A single turn carries every row of the set below to another of its rows. Some are shown first; where does it send the rows asked next?
Favon: +1.57; -0.03; -0.59; -3.22; +2.18; -2.26; +0.68; +3.47; +0.30; +1.41; +0.49; -1.41; +0.48; -0.65; +0.67; +1.97
siv: -0.27; +1.72; -1.28; -2.80; +0.81; -0.73; -1.33; +0.93; +2.64; -1.19; +1.15; -1.17; -1.32; -1.41; +0.45; -1.80
vir: -0.79; +1.51; -1.44; -2.69; -0.10; +0.26; -1.49; +1.02; +2.40; -0.91; +0.77; -2.34; -1.86; -0.85; +0.06; -1.18
Bedo: -0.61; +1.49; +4.77; +1.27; -0.97; -2.12; -1.26; -0.98; -0.92; +1.86; +0.63; +1.01; -0.61; -0.80; -1.23; -1.62
balet: -0.63; -0.49; +4.58; +1.95; -0.13; +0.12; -0.02; +0.21; -1.16; +3.13; +1.30; -1.07; +0.39; +1.24; -0.68; -0.63
Mego: +1.68; -1.55; +0.41; -2.71; +1.71; -2.60; -0.26; +3.44; +0.50; +2.12; -0.47; -0.45; +0.89; -1.29; +0.22; +2.24
Luz: -1.00; +1.26; +4.10; +0.48; -1.07; -2.35; -1.36; -1.41; -1.07; +1.89; +0.62; +1.68; -1.65; -1.15; -1.32; -1.30
zop: -1.01; +1.53; +4.51; +1.54; -1.93; -1.03; -1.34; -0.92; -1.10; +2.27; +0.30; -0.21; -1.21; -0.10; -1.63; -0.92
Nuzat: +1.64; -1.38; -0.81; -3.20; -0.10; -1.60; +0.58; +0.92; +1.54; -1.33; +0.48; -0.07; -1.20; +0.05; +0.79; -2.54
pofop: -0.17; +2.28; -1.70; -2.37; +0.40; -0.08; -1.17; +0.83; +2.60; -0.77; +1.18; -1.65; -1.72; -0.85; +0.28; -1.35
lubup: -1.65; +0.60; +4.26; +0.30; -1.74; -1.73; -1.63; -1.24; -1.27; +1.98; +0.20; +0.75; -1.89; -0.95; -1.61; -0.96
Madem: -1.29; +1.53; +3.67; +0.91; -2.01; -1.16; -1.35; -1.38; -1.27; +2.47; +0.35; +0.47; -2.29; -0.32; -1.70; -0.56
ded: +2.65; +0.22; -0.52; -1.71; +1.84; -2.40; +0.35; +3.13; +0.76; +2.71; +0.13; -0.10; +0.62; -0.58; +0.29; +2.54
lon: -0.37; +2.22; +4.26; +1.80; -1.36; -1.53; -1.02; -1.06; -0.90; +2.31; +0.72; +0.62; -1.00; -0.21; -1.38; -1.21
mez: -1.23; +0.76; +5.02; +0.98; -1.58; -1.63; -1.56; -0.81; -1.11; +1.82; +0.20; +0.18; -0.81; -0.75; -1.46; -1.36
vel: +0.71; -2.08; -0.79; -3.27; -1.33; -0.37; +0.20; +1.12; +1.26; -1.07; -0.14; -1.68; -1.81; +0.60; +0.31; -1.79
tuf: +1.11; -0.10; -0.84; -3.01; +1.24; -1.25; +0.58; +3.55; +0.12; +1.76; +0.13; -2.57; -0.11; -0.03; +0.27; +2.62
Zivaz: +1.53; -0.31; -1.87; -2.21; -1.49; +0.22; +0.81; +0.83; +1.44; -0.30; +0.29; -1.76; -2.29; +1.56; +0.20; -1.25
Gadis: +2.46; +0.34; -1.81; -2.12; -0.30; -1.00; +1.16; +0.66; +1.77; -0.56; +0.95; -0.18; -1.67; +1.00; +0.73; -2.01
Fur: +0.93; -0.78; -0.32; -3.53; +1.64; -1.79; +0.35; +3.67; +0.10; +1.34; +0.09; -2.12; +0.30; -0.64; +0.44; +2.18
vege: +0.12; +0.40; +4.25; +2.29; +0.48; -0.32; +0.36; +0.04; -0.92; +3.25; +1.84; -0.19; +0.62; +1.23; -0.45; -0.88
nuv: -0.64; +2.18; +3.52; +1.10; -1.37; -1.82; -1.11; -1.54; -1.01; +2.40; +0.81; +1.37; -1.99; -0.52; -1.45; -0.90
dum: +1.75; +0.63; -1.11; -2.71; +1.82; -1.66; +0.88; +3.40; +0.31; +1.84; +0.53; -1.82; +0.09; -0.06; +0.50; +2.38
zilek: -0.76; -1.23; +5.16; +1.39; +0.33; -0.55; -0.22; +0.32; -1.15; +2.62; +1.28; -0.53; +0.86; +0.54; -0.51; -1.14
fef: +2.05; +0.08; -0.78; -1.48; +0.68; -1.12; +0.20; +3.21; +0.46; +3.17; -0.35; -1.57; -0.04; +0.20; -0.20; +3.32
non: -0.05; -0.36; +4.85; +1.77; +0.95; -1.07; +0.12; +0.15; -0.93; +2.72; +1.76; +0.34; +1.06; +0.52; -0.27; -1.38
bemu: -0.88; +0.91; -0.98; -3.12; +0.34; -0.33; -1.66; +1.07; +2.43; -1.27; +0.77; -1.85; -1.45; -1.43; +0.26; -1.57
fusez: +1.10; -1.67; +0.16; -2.44; +0.59; -1.33; -0.42; +3.54; +0.26; +2.55; -0.89; -1.94; +0.23; -0.54; -0.26; +3.06

Luz turns into lubup
balet turns into vege
fef turns into ded
Now find these:
Gadis turns into Nuzat
zop turns into lon
vir turns into pofop
Fur turns into tuf

